One turn moves each row of this set onto another row. After a few examples, where does it send each row asked below?
minok: [ -5.4   9.1  -3.8  23.4  -8.9  11.5   4.9 -35.1   3.1  -8.4   0.4 -13.9
   6.9 -12.1  -4.3  24.3   3.6  -9.7 -22.7 -13.0  22.1  -2.9 -18.3  27.7
 -10.0  -3.4]
kefe: [-28.1 -13.2  13.2  23.9   3.3  20.4  -3.4   8.7 -10.2  10.8  -1.8   4.4
  -6.1  11.4  17.1  -1.5  -7.7   0.0  -6.8  14.4  -3.5   8.5   1.8  30.8
  -5.7 -21.7]
Sel: [-30.2 -16.9  -2.4   6.7  -5.1 -10.2   8.3   8.6   2.7 -14.3  -7.6 -22.3
  -4.9 -13.0   7.2 -10.7   2.4   2.1  12.6   1.9 -12.8  37.3 -15.9  -3.9
   2.5 -30.9]
zude: [  2.4   1.1  23.4  37.6  17.7   8.3 -16.4   9.0  -4.0   2.6  -6.0  12.7
 -11.8 -10.7  -4.5  -9.5  14.5  -9.6  -1.7  -9.6  14.2   4.9   2.6   6.6
   6.6   6.9]
Zud: [ -8.7   8.1 -14.1 -25.4  14.4 -10.3 -18.8   6.2  -2.4  -9.5 -10.6 -29.4
  10.5  -4.4  -8.7  13.7  11.7 -14.4  -6.8 -11.7  12.2   6.0 -33.3  16.6
 -10.5 -16.3]
zes: [ 19.4  10.9  10.2  18.7  16.1  14.8 -13.4   5.5   7.2   2.4  -6.4   4.9
 -13.4  -9.6   9.4   1.1  -8.4  -1.9  -4.6 -21.2  -4.1   7.2   2.9  21.8
 -18.5  10.9]
tafig: [ 14.9  25.5   4.4   5.7  -8.1  25.3  -7.3  -8.7   7.9   7.4  -6.0   1.0
 -14.0 -15.9   1.3  28.2   2.1 -19.3   6.1   9.4   1.8  15.4   5.0  28.5
  -3.6   6.1]
Tiso: [-13.4   3.1   3.7 -12.7  14.5  -3.1 -19.0  15.1 -29.9   4.7   4.2  -6.8
   2.4  22.5 -16.3   2.6  -3.0   1.1  -8.0 -12.5  15.3  29.9 -14.2  -3.3
  -5.5  -4.1]
tavo: [  0.7  -4.8  15.4  -7.3 -13.5   3.2   6.6 -11.7   8.8  -5.8  12.6  15.1
  15.6 -12.8  13.5  -7.3  18.5 -18.5  22.1  12.6  -7.3  20.2   2.5  -2.3
   3.1 -28.4]
beleb: [  6.6  18.0 -15.1  19.0 -14.1  -2.7  -5.1 -13.5   4.5 -11.1  11.1 -28.3
  -9.7   0.4  -8.9  21.8  11.4   2.7  -3.3  21.9  19.5   0.2 -32.2 -14.8
  -9.7   0.5]
tevep: [ 19.1   9.5  -2.7  33.9   0.6  15.4  -7.5  -3.2   5.5  -3.6   6.6  24.7
  -7.3   1.3  -6.0   2.7  16.0  -2.2   1.1 -23.7   1.9  -4.6  -2.3  10.4
  -5.0  -0.5]
nav: [ -7.2  -0.5   5.2 -15.4  -4.2  -6.0  -3.6 -13.1  -5.7  -9.0  15.5  -9.2
  -3.8  -3.4  -7.3   6.4   7.8 -16.8 -40.2 -13.7  11.4  19.7  20.6  12.9
  -3.6  -8.2]
bimeg: [  1.4   6.3  13.0 -33.5  -8.9  10.1  -6.0  -3.4   6.2  -2.7  -0.4  17.8
 -13.3  -3.9  -0.2   5.1   5.4  -9.2  38.7  12.1   6.2  18.2 -22.0   7.4
  -8.6  -6.9]
pidof: [-23.7   2.1  15.1 -10.8  -3.2 -21.2  -2.1 -17.6  12.0  -4.2  14.9  12.4
  -4.9  -3.3  -6.6   0.7  -6.4   1.7  43.7  -0.4  14.9  13.3 -22.5   3.4
   0.8 -14.1]
Lozaz: [-27.2 -12.0 -13.8  -6.5 -11.3  12.8   9.3  -4.0  23.9 -14.1  18.7 -15.8
  -6.7 -25.0 -13.0  -9.8   8.5  10.8 -12.7 -12.2  18.2  -1.1 -24.6  10.4
 -15.3 -11.9]
gogan: [-18.6 -16.1  -6.7   9.7  -8.9   0.7  13.7  -9.0 -13.7   5.1  24.3   2.8
  13.1   4.3   4.7   1.3  -0.9   4.6 -10.2 -26.8  17.5  31.7   0.5 -13.3
  -2.9  -5.9]
sike: [-15.8 -14.4  -7.5  -3.7  -1.4 -20.7 -11.8  -4.8   5.5  -5.5  -7.2 -22.3
  13.6  -5.8  -1.1   9.2  30.5 -32.1 -22.3  -9.6  13.3  14.1 -22.1   1.9
  -3.6 -14.0]
nani: [  1.6   9.8  22.4 -24.8 -19.8   2.6  -0.3   1.9  24.9 -20.9   3.4   6.6
  -7.6  -6.7   3.5  -6.6   7.4 -14.2  14.6  16.6   3.9   3.3   9.9  -0.3
 -14.7 -12.6]
vezu: [ -8.5  -4.6  -9.5  29.0  11.1  19.7  -5.6 -13.2 -14.6  -2.5  -4.9 -13.1
  12.8   8.0  -8.4  13.2   1.0   2.2  -3.1 -10.0  16.8  10.9 -47.7   7.7
   7.6   2.2]
loto: [ -9.9 -10.5   8.5   0.2 -11.4 -29.0  18.9  -7.4  14.5 -21.2   2.8 -10.7
  14.6 -24.8 -10.2  11.0  19.7 -21.2   6.5   3.6  15.9   9.3  -6.0   8.4
   6.1 -23.3]
gaban: [-41.8 -12.9  -6.4   9.3  -4.6   6.3   5.4   4.9   3.4   0.5   6.9 -21.6
   3.2 -14.1   2.3 -10.0   1.0  11.8   7.8 -15.8  22.9  16.6 -33.0  -1.7
 -23.5 -20.1]
kavo: [  3.0 -23.0 -25.3 -11.9  -0.4 -15.3  -6.2  -3.2   7.3  -5.7  12.3 -26.1
   1.9  12.1   0.3   5.0  13.7  -3.6   4.5   0.6  21.0  -6.0  21.0  14.0
   1.0 -10.7]
guf: [-23.4  -0.2  10.4 -11.6 -14.5 -30.3 -21.5  -3.2  19.5   6.2   1.6  -1.2
  -2.2  12.8  -2.7  -9.1   8.3  -9.4  18.5  -0.1 -16.1  18.9  -2.2  -1.3
   6.0  -6.5]
lisu: [-18.8   8.9  -6.0  38.4  -1.5   4.3  -4.9  -4.8   3.5  -4.6 -11.8 -18.4
  12.7  -7.5   0.3  -2.9  -4.7   2.5 -37.4  -5.3   3.3  11.8 -11.4  -5.5
  -2.5  -0.9]
mivu: [  0.1   1.0  11.1  25.4   1.2   5.4  -4.4 -11.3   0.9  -4.0  19.5 -45.1
   0.7 -14.4  -5.8   5.5   9.9   0.4  -8.2  34.3  15.6   6.5 -22.1  -0.5
  -5.1  -5.7]
Raba: [ -2.7   9.9  15.0  21.2  -2.0  45.4  -8.3  11.7  -3.9  -0.6  -1.5 -15.7
 -17.5   4.2   1.3   6.3  -0.5  -1.0  28.0  11.9   7.0  13.5  -1.3  17.2
   3.4   0.2]
Kisa: [-12.1   0.5   5.4 -22.1   1.1  18.7   4.4  -6.4 -13.5 -13.6  27.5  -7.0
 -12.7   3.9 -21.6   7.0  -4.7  11.2  -2.1 -18.6  34.5   4.9  -5.1  20.8
  -7.8  -3.7]
fek: [ -6.3   8.3 -12.8  19.7 -14.3  10.6  -7.5 -19.3  -8.7   4.7   8.8 -51.7
  -5.8  -5.6  13.1  17.0  16.2   3.2   4.4  14.0   2.9  10.0 -17.5   6.3
   4.3  -8.2]
Nipe: [-12.5   8.7  17.7 -23.8   6.3 -23.3 -16.0  -7.4  19.5 -28.2   4.1 -10.7
 -12.8   2.9  -0.1  -7.2  -9.3  -9.1  15.5   7.7  -6.3  10.4  -0.8   5.0
   2.6 -19.5]
vuz: [ 14.8   3.7  12.9  35.8  10.2  20.2  -6.8   7.4  -4.1  -3.9  -0.9   5.3
   7.8   5.3  -2.7  10.8   8.2 -21.4  12.0  21.1   5.1  24.8 -11.8  -8.3
   7.8  -5.4]
savi: [ -9.2 -17.4   7.4 -13.3  -8.5  -8.6   5.0 -26.9  26.1  -9.3  28.8   1.3
   3.2  -3.1   4.8  -5.8  -1.7  -2.6  26.5  -3.9 -13.0  13.4  -9.6  13.8
   6.5 -14.8]
Zufo: [-14.5   1.2  10.8 -16.6 -11.3   6.5  -8.4  13.7   2.9   4.6  -8.2   3.5
   0.6  -2.0  15.2 -14.3   8.4  -3.7  34.4   9.3  -9.0  25.6  -3.2 -11.9
   9.0  -7.6]
Lisov: [  8.3  18.5  -2.8  32.9 -18.2  19.8   7.2   0.8  21.1  -7.3   2.2  14.4
  -7.1 -11.5   3.0  11.7  -1.4  -7.8  -1.7  10.2   5.6  14.8   9.0 -13.3
  -5.1   4.5]
gud: [-21.1 -25.0 -20.7   3.8   1.1 -15.2  -7.3 -10.8   0.2  26.7  16.1   0.0
 -11.2 -12.7  -9.7  -7.2   7.4   8.6  -1.1  13.1  14.2  26.5   4.6  12.5
 -13.3 -20.9]
viniv: [-13.6   5.9  -5.9   8.5   0.8   8.4   0.3   8.6  10.3  -4.5  -2.7  35.8
 -21.3  -0.2  -4.8   7.0 -14.6   4.7 -23.7  19.1   8.4  -1.5 -10.2  11.8
  -6.7  -2.8]
maluf: [ -3.1  16.6 -12.3  11.5 -10.0  -0.2  -7.2 -11.7   4.3  21.4   6.4 -33.7
  -7.2 -20.6  -0.1  17.2  -0.2  10.9  -5.2  19.5   6.1  17.0 -29.4   0.0
 -10.0  14.1]
suke: [-19.7   8.9   8.4  14.2  -0.1  21.5 -18.2  -1.5   0.4  -6.3 -14.0 -31.7
 -15.2   4.5 -16.6   3.3  -4.0   4.0 -21.8  -1.7  16.8  -0.9 -23.2  23.9
 -11.2  11.4]
moro: [ -9.3   8.7 -13.5  -1.5  -0.1   7.3   0.3   5.0  -6.9  13.9 -13.0  13.9
   4.9   7.4  19.2  28.3 -10.2  -1.6   6.3  -5.0   8.6  -6.7  -4.1  32.1
   9.4   4.1]
nusag: [ -4.7 -19.4 -15.0  -8.9  20.0  -7.0  -6.9  -5.2   3.0  -1.3  20.4  -5.6
 -18.1  -4.8 -16.3  -5.9  -9.5  12.1   0.6  20.8  20.4  16.6  -6.0  15.6
 -27.5 -26.4]
Maf: [ -3.4 -13.3  -7.5 -24.5  -2.7  -9.7   3.1  10.1   6.2  -0.6  -7.9 -20.4
   5.1   0.0  -7.2  15.6   0.9  -1.4  31.2  -7.7  -4.4  22.3 -39.0  19.1
  -4.5  -0.9]
poze: [-17.3   5.1   1.5 -15.8 -26.4 -11.5   3.0   9.2  25.3 -15.0   1.5  -8.2
 -18.9  -7.2 -33.3   1.6  10.7   3.6   5.4   5.3   2.5   4.5 -17.2  18.4
 -22.2 -15.1]
Ful: [ -7.7 -11.4 -29.1  -9.6   7.1 -27.4  -8.9   3.9  -4.9  -0.1  -4.5 -14.8
  -5.6  12.2   4.0  12.1   0.1   1.1  18.7  -0.9  36.9   6.9   3.7  -5.9
  -3.9  -5.1]
Luvo: [  4.4   3.4  10.1  29.9  15.3  21.7 -10.3  -7.7 -13.4  -8.8  -8.0   6.2
 -26.8  -3.5  16.6   6.5   4.5  -7.4  16.8 -25.0  13.9   9.9  -4.7  17.5
  -3.0  -5.4]
nuroz: [ -0.8 -20.7   9.4  18.5   6.5   4.6   7.6   2.3   0.9 -18.5   0.8  14.8
   6.2  20.0  12.2  17.7   2.0 -21.1  -7.8  12.8  22.7 -11.2  -4.6  11.8
   9.7  -4.6]

Nipe -> savi
vuz -> Raba
nani -> tavo
Where do these go?
kefe -> moro
minok -> lisu
tevep -> zude
Ful -> nusag
gogan -> Tiso
poze -> loto
Lozaz -> sike
maluf -> beleb

